[[ -7  16  -5 -10  24   6  20  -4 -18  -4 -26]
 [ -3  45  -6   4 -23  -8   0 -26  -2  39   3]
 [  9  28  26  12  26 -10  29  -8  11 -14   2]
 [-12  21 -12  55  18  -1  23  -4  15 -26  22]
 [-19  56  21 -23  32 -27 -15  11 -22  21 -22]
 [ -6 -32  40   6  36  -5 -27 -15  -9   8  12]
 [ -1   1  32  -2  -3 -10  -9  16  26   7  26]
 [  1   7  33 -17  26  -2 -16  16 -36  30  14]
 [-22 -34   7 -17 -28  23 -24  60 -11  -5   5]
 [  3  -2   5  -8 -18   4 -15  22 -18  23  16]
 [  8 -55   2 -35  39  -5 -44  11 -57  29  12]
 [ 12  -8  37  21  24  -7  -6 -22  -9   9   8]
 [  8  20 -11  -2 -12 -56 -36 -26  26  15   3]
 [-13  26   3  -7   1 -22 -12  -7   6   6 -11]]
Counting starts at 0.
The entry directly below the largest entry?
A: 22
The top entry of the column that holds the smallest entry?
A: -18
The entry in row 2 and column 0?
A: 9
The entry at row 1, column 1?
A: 45
The entry in the bottom-right corner -> -11
The largest entry?
A: 60
The entry in row 0 and column 1: 16
The top-left entry -> -7
The entry in row 1 and column 0 is -3
The entry in the bottom-left corner?
A: -13
The entry just left of 56: -19
The entry in row 0 and column 2?
A: -5
The entry directly above the smallest entry?
A: -18
The entry just right of 55 is 18
The entry in row 1 and column 2: -6
The top entry of the column that holds the largest entry?
A: -4
The entry just left of the smallest entry?
A: 11
The bottom entry of the column that holds the smallest entry?
A: 6

 -92   762   239   -27  -332   414  -575   453
Which number is the 2nd-last entry?
Answer: -575
Which number is the first entry?
Answer: -92

[ 427  294  139    7   50   32 -143 -452 -587 -315  554  395  330  -72
 -662 -283]
The entry just right of 554 is 395
The entry just right of the smallest entry: -283

a = [[0, 12, -44, 3, 33, -42, 6, 5], [-24, 5, 45, -2, -37, -22, 7, 42], [19, -3, -44, -2, 33, 31, -19, -41], [-64, -58, -44, -2, 33, 41, 62, 60], [-55, -2, 25, 55, 33, -18, -56, -12]]
Which number is the 5th entry in reading order?
Answer: 33
The 3rd largest entry: 55
Which number is the entry just right of 7?
Answer: 42
Which number is the entry just left of 55?
Answer: 25
The entry just left of 42 -> 7
The entry just left of 7 -> -22
The entry just right of 31 is -19
The entry just right of the largest entry is 60
Which number is the entry just right of -18?
Answer: -56
Which number is the entry just left of the largest entry?
Answer: 41

Questions about the table below. Indices start at 0.
1) Which number is the entry in row 0 and column 1?
2) Which number is the entry at row 1, column 0?
3) Which number is the entry in the top-right corner?
4) Which number is the entry in row 0 and column 0?
5) Which number is the entry directly above 1?
6) Which number is the entry at row 2, column 0?
7) Which number is the entry in the bottom-right corner?
[[ 56 -27 -55  19]
 [ 61  47 -30   9]
 [ 54  61 -19 -13]
 [ 28  44  -3 -12]
 [ 31  55 -14 -31]
 [  4  49 -14 -24]
 [ -6  26 -24 -18]
 [ -4   5  -4 -15]
 [-23   6  -7 -22]
 [-47   5  -9 -25]
 [-49  30  -9 -21]
 [-65  -2 -19 -37]
 [-48  18  -8 -18]
 [-75  13   1 -48]]
1) -27
2) 61
3) 19
4) 56
5) -8
6) 54
7) -48

Read these off the grid that follows.
1) Read off the entry directly below the largest entry.
2) Read off the entry just left of the largest entry.
3) Read off the 2nd largest entry.
4) Read off the entry in the top-left corner.
5) Read off the smallest entry.
6) Read off the top entry of the column that holds the smallest entry.
7) Read off the entry in the bottom-left corner.
8) Read off the smallest entry in the first column.
[[ 28  -5 -17 -18 -15]
 [-14  55  18 -20 -47]
 [-20  18  33   8  -8]
 [ -5 -20  14  42   6]]
1) 18
2) -14
3) 42
4) 28
5) -47
6) -15
7) -5
8) -20
